The rows of R fall into a few groups, and each row is roughly a mix of its group's hidden directions.
R:
[[  8.0  40.3  24.3 -40.8  12.8   4.9  -3.3  19.9   4.0   0.1]
 [  9.7   4.1 -29.8   0.8  51.9   7.4 -11.1   8.4  19.5 -15.3]
 [ -1.6  -7.9 -22.2 -15.4  -8.5  38.8   7.3 -28.2 -17.4 -32.1]
 [-19.4 -19.0  -0.5 -13.2   3.8  22.4  24.5  26.3  19.6  38.1]
 [ -5.4 -21.1  34.4 -20.8  39.2  24.6  -4.3   2.7   0.0  17.4]
 [-18.5 -15.3  30.3  -4.7  17.6  38.8   1.3   9.3 -15.5  29.9]
 [-22.2  -5.6  -2.9   7.7  40.4   3.5 -15.4  21.3  39.5  -8.2]
 [ 11.1  41.8  20.6 -27.0 -13.4  -7.5 -34.5  -4.2   9.2  -1.2]
 [-14.6   4.4   7.4  19.2  19.2 -16.6 -41.4  30.5  24.7  -2.4]
 [ 11.0  31.3   2.3  -5.8   0.7 -54.6  16.1  -0.8   9.8  -8.9]
 [-24.5 -55.8   6.6   1.9 -14.6  19.4   1.7 -11.0   8.9  -2.7]
 [ 18.5  10.4  15.7  -7.3 -33.9  10.7  -4.0 -15.8 -41.8  23.0]
 [-35.3  17.8  13.3  -0.7 -21.5  24.7 -23.8  22.6 -15.3  21.0]
 [  5.5 -24.8  24.0 -20.4  33.9  14.6   2.3  15.2   4.6  36.1]
 [-20.9  15.2  23.6  26.0  -4.4 -31.5 -22.1  -9.6   1.6 -32.7]
 [ -1.5  -4.7 -32.2  -3.1   2.8  -9.7  25.2 -32.2 -20.9 -35.8]
 [ 22.0 -16.2 -31.6  22.7 -32.2  13.2 -15.4 -28.1  -7.1   3.1]
 [ 48.6  23.5   6.4 -19.1   8.3 -19.0  -2.2 -27.2   7.2  -4.0]
 [-21.7  27.6  -0.7   3.0 -38.8  12.9 -16.6 -29.2 -20.3  10.1]
 [ -5.1 -23.6  21.3 -17.6  26.5 -39.1  14.2   3.4  19.1 -20.1]
 [  4.8   2.2 -36.6  30.9 -10.3  38.4  -7.5  18.6 -13.7   7.9]
 [-43.2  16.9  20.7  -9.7 -23.8  16.1 -20.1   5.3 -17.8  17.6]
 [ 22.5  17.4  23.8   5.8 -15.7   4.3 -36.6 -27.4 -28.2   1.8]
 [-48.2  -1.3  25.5 -10.3 -19.6 -23.3   2.7 -19.0   9.9  -9.0]
 [ 37.3  34.5 -38.3  17.2  -2.8  -2.9  -7.2   1.8  -7.8   8.9]
 [ -5.0  10.9 -33.5  31.3 -11.9  28.9 -18.5  31.2  -2.2  -3.5]
 [  7.8  22.3  15.6 -34.2   7.4 -24.0 -17.9   2.3  33.8 -22.1]
 [-13.1  -5.5  28.2 -30.8  10.6 -38.5   6.9 -16.0  20.9 -16.7]
 [ -7.9  28.1  -5.1  21.5   2.7  12.4 -19.0 -23.2 -25.9 -38.5]
 [ -9.9 -38.0 -10.3  12.6  16.7 -16.5  28.8  12.2  27.7 -21.3]
 [ 15.5  23.1  43.0 -18.8   0.6 -34.4 -11.6 -14.7  -3.4   5.8]
 [  7.5 -20.5  12.4  -7.3  39.5  -6.2 -12.4  28.0  21.3  29.8]
 [ 33.7  28.8 -33.2   7.7 -19.1  -2.3 -20.5  -3.2 -23.4   9.0]
 [-19.4 -13.2 -23.0 -10.7 -14.4   2.7  55.3   6.5   3.4  -5.5]
 [ 44.1  21.3  30.2 -15.8  14.7 -22.7  -8.5  -5.3  -6.3  11.5]
 [  5.1  25.9  24.7 -19.1 -18.1 -22.4 -34.2   1.8  16.7 -24.5]
 [ -8.0 -29.5   8.6 -22.6  33.6  16.4  35.8  -2.9  17.9   5.0]
 [ 12.8  37.8   0.2   3.1  -0.3 -45.7 -14.1 -12.1 -10.1 -20.5]
 [-12.3 -14.5 -27.3  57.2   9.9  -1.1   2.6   0.4  -7.0  -5.0]
 [  4.8  21.8  17.3   9.6  -7.7 -41.8 -34.8  16.4  18.5  -6.4]
 [ 13.3  23.9   1.7  16.1  -1.9 -14.3 -36.0 -19.7 -19.6 -35.7]
 [-34.1  -1.4  14.5 -28.2  21.0 -30.3  11.1 -12.9  17.3 -21.0]
 [ 34.1  33.9 -11.9 -18.1 -15.5  14.1 -14.6  20.9  24.8   8.7]
 [ 29.4 -41.6 -13.2  -7.5  28.7   7.6  28.0  -3.0  -5.9   4.1]
 [ -1.6  23.8   7.6  24.1  -3.0  -7.1 -56.5   4.7   4.1  -7.2]
 [ 16.1  15.1 -20.5  11.2 -13.1  -8.2 -43.8 -14.5 -12.3 -31.6]
 [ 11.2  20.7   3.9   3.9 -41.0   0.7 -14.0 -11.6 -44.1   3.5]
 [ 23.6  13.3  26.9 -24.2   8.2 -41.2  -8.2 -14.5  16.1 -14.6]
 [  7.5  18.2  23.7  17.0  -7.2 -25.5 -26.0  27.6  26.0  22.3]
 [ 53.0  24.1 -16.7  12.9 -10.3   1.6  -1.0 -10.3  22.1  -4.3]
 [  1.6 -50.8  16.8  -5.5  21.9 -20.1  25.2  10.1   5.9  -3.1]
 [ -8.5  32.4  26.7 -14.7 -14.3   9.6 -21.1  -9.8 -30.4  27.3]
 [  9.0  -8.2 -17.5   5.3  43.7 -25.3  -7.7  18.1  31.9 -11.0]
 [-31.4 -30.2  38.3 -15.6   3.1   8.0  26.2   9.1   3.3   9.5]
 [ 25.5  16.8 -44.4  -6.5  -8.7  12.8  21.0 -17.7 -24.2  -6.0]
 [ 12.3   4.5 -41.8  25.0  -9.9  34.1  10.3 -19.6 -11.2 -11.6]
 [ 17.4  45.1   6.0  -2.7  10.0 -28.5  -9.1 -15.2 -30.7  -2.5]
 [ 30.3  16.4 -25.4 -15.1 -23.8  37.7 -12.5 -16.6  -5.0  -7.6]
 [-13.1 -39.6 -18.0  17.1 -11.4  16.7  23.3  10.1  33.5   5.5]
 [ -7.2 -42.5 -11.3 -15.0   0.6  46.7   1.7  -4.3 -10.3   6.2]
 [ 30.5  47.9  -6.8   2.1  -0.6 -30.8  -9.7  11.6   4.3   9.4]
 [ 46.5 -24.0  -6.4  17.7  21.3 -21.8  13.2  11.3  10.4 -11.4]
 [-27.2  22.3  11.7  -1.5 -23.4  24.4 -29.7  16.5 -21.4  20.6]
 [ -4.2   4.7  12.6  -9.3 -16.7 -47.8 -16.2  -7.6  17.5 -33.0]
 [-33.1  -8.5  -2.2  13.7  17.2 -14.0  -3.0  27.5  41.3 -15.4]
 [ 43.6  26.3  21.0 -14.5   3.5 -23.6  -1.4 -26.7   4.4   3.4]
 [  4.9  20.2 -19.1  24.3 -36.8 -29.1 -22.0  19.3   4.7   9.8]
 [ 25.9 -16.5   5.4 -24.4  49.5  12.8   1.1   1.6  -9.4  16.9]
 [ 32.3 -13.6 -32.5   7.4  19.2  34.4   1.3  21.5 -11.4   8.4]
 [ 24.8  15.3  -9.3 -24.6  14.2  -2.6  -5.7  14.1  45.9 -21.8]
 [ -0.6  -2.1 -49.7  -8.0  24.0   6.5  29.1  19.5   9.7  -9.0]
 [ 21.2  16.8 -33.8  28.8 -26.6  15.7 -20.4  -6.5  11.9 -17.2]
 [-14.8 -18.2  -0.7   2.2  37.4  -7.9  11.7   3.3  44.6 -20.3]
 [ 27.3  10.4 -43.6   1.4   0.8  26.5 -13.3  14.1  21.1 -16.8]
 [  9.8  -0.8 -39.5  19.0  -4.6  39.1  17.1 -19.5 -16.7  -6.8]
 [ -6.3 -18.0 -11.2   5.4 -18.5 -40.1  33.0  18.6  25.4   3.3]
 [-23.5  27.9   5.2 -17.5 -11.5  18.7 -42.8  17.1 -15.8   5.9]
 [-11.3  -3.4   3.4 -15.6  43.1  47.2  -1.6  -6.6   5.3  -1.7]
 [  3.6 -17.0  22.6  36.9  -3.4 -30.3  35.9  -7.7   6.1   7.9]
 [ 14.3   2.8 -40.9  11.8  -6.2  38.5  15.3 -21.1 -17.0  -6.3]
 [ -6.1 -35.2  -4.1  28.7  18.7   4.0  31.1   6.3 -28.7  15.6]
 [ -6.5  -1.7 -33.3  40.0   1.7  27.6  17.7 -17.3 -14.6 -14.8]
 [  7.2 -13.5 -20.0 -13.7  15.0  31.1  -5.5  43.6  24.4  -4.1]
 [-18.3 -23.2 -15.0  34.3  -2.8  22.2  19.8   2.6 -31.8  19.3]
 [-20.4 -35.0   5.6 -14.9  15.5  34.4  30.1   4.1  -4.7  17.0]
 [-28.3 -27.8  24.9 -11.6   1.2  39.7  -8.7  17.0  16.5  -4.0]
 [ -7.0 -12.0  17.9 -18.4  42.9  31.4   8.0 -20.9  -2.8 -19.3]
 [ 22.8  34.3 -23.3   8.2  10.2 -40.5  15.4  -7.0 -14.7   0.5]
 [ 20.4 -18.0  16.7   6.7  15.9 -46.1 -12.0   7.7  28.9   8.8]
 [ -1.0 -31.7   0.3 -15.8 -11.5  34.7  26.2   7.3  20.0  28.8]
 [-25.8  -0.6   7.5 -31.9   2.3 -22.0  -9.7   1.5  35.3 -31.5]
 [ 17.7  19.5  16.5  -3.1 -13.0  26.4 -30.0 -22.8 -34.5  10.0]
 [-10.7  34.0  28.3 -15.6 -14.8  10.9 -20.4  -6.7 -25.0  28.6]
 [ -4.8  -1.3  36.7 -25.1   3.5 -41.7 -12.8  17.0  14.7  11.7]
 [-37.2  10.3  35.0   5.7 -21.2  -2.0 -17.1  11.4 -22.3  20.9]
 [ -6.3 -33.9 -19.0 -17.0  -9.2  40.7  28.3 -10.1   6.3  -6.1]
 [  5.5  15.9  -0.4  25.7   2.9 -43.3  20.9  19.0  22.9  20.4]
 [ 22.7 -13.8  41.1 -13.1  -3.7   0.6 -10.7  -9.0  -9.5  41.1]
 [  9.2 -17.4   3.0   8.8  21.6 -43.2  -9.0  22.5  33.9   4.1]
 [ 28.8  23.0  40.5 -11.9   6.7 -26.6  -6.5 -12.4 -14.5  16.2]
 [ 19.4  34.9 -21.8 -10.0   5.3 -29.1  12.5 -20.6 -21.3 -21.8]
 [-13.6 -17.1  -1.6  -4.7   1.4   3.2  13.1  35.5  29.7  41.5]
 [-37.9 -19.5  -0.9 -15.2  12.5 -10.1  -4.5  27.7  28.1 -25.9]]
Here is one row from each group, named. Which group is each of the other rows in?
[ -6.0 -17.5  -0.4 -17.0  -0.2  53.4 -13.8 -15.4 -24.3  -7.8] -> H
[ 27.2  10.7  -9.3 -16.8  -6.1  25.3  11.0 -31.9 -38.9   0.7] -> Q
[-37.7 -10.5  38.7 -25.2   4.2 -22.0 -10.8  15.6   4.0  -3.2] -> S

[  9.6  14.9  15.2 -29.5  11.8 -33.5  -5.4  -7.2  34.7 -24.4] -> S
[ -9.3  19.6 -31.8   8.7 -23.9  -1.6  17.5 -17.0 -14.0 -40.4] -> Q
[-45.8  10.0   5.8  -2.3 -29.6 -11.6  -2.3 -34.7   0.2 -10.3] -> S
[ 22.2  36.3  -0.6 -13.2   6.9 -40.9   7.9 -16.3 -22.8   1.6] -> H
[-13.9  27.3  30.3 -24.5  -7.6   6.5 -17.3 -11.9 -29.5  26.3] -> S
[-28.4 -25.1  17.8  33.2   1.5 -23.3 -10.5  19.9  25.5   0.4] -> H
[  7.7  23.9 -47.0  19.3 -22.2 -19.5   0.5   1.6   4.1 -21.4] -> Q
[-15.7  -8.1  23.4  -2.9 -50.4  -1.7  24.2  -1.0 -10.7  21.2] -> Q
[ -3.0 -14.9 -15.6 -28.3 -13.0  27.0  19.6 -31.5 -10.2 -30.0] -> H
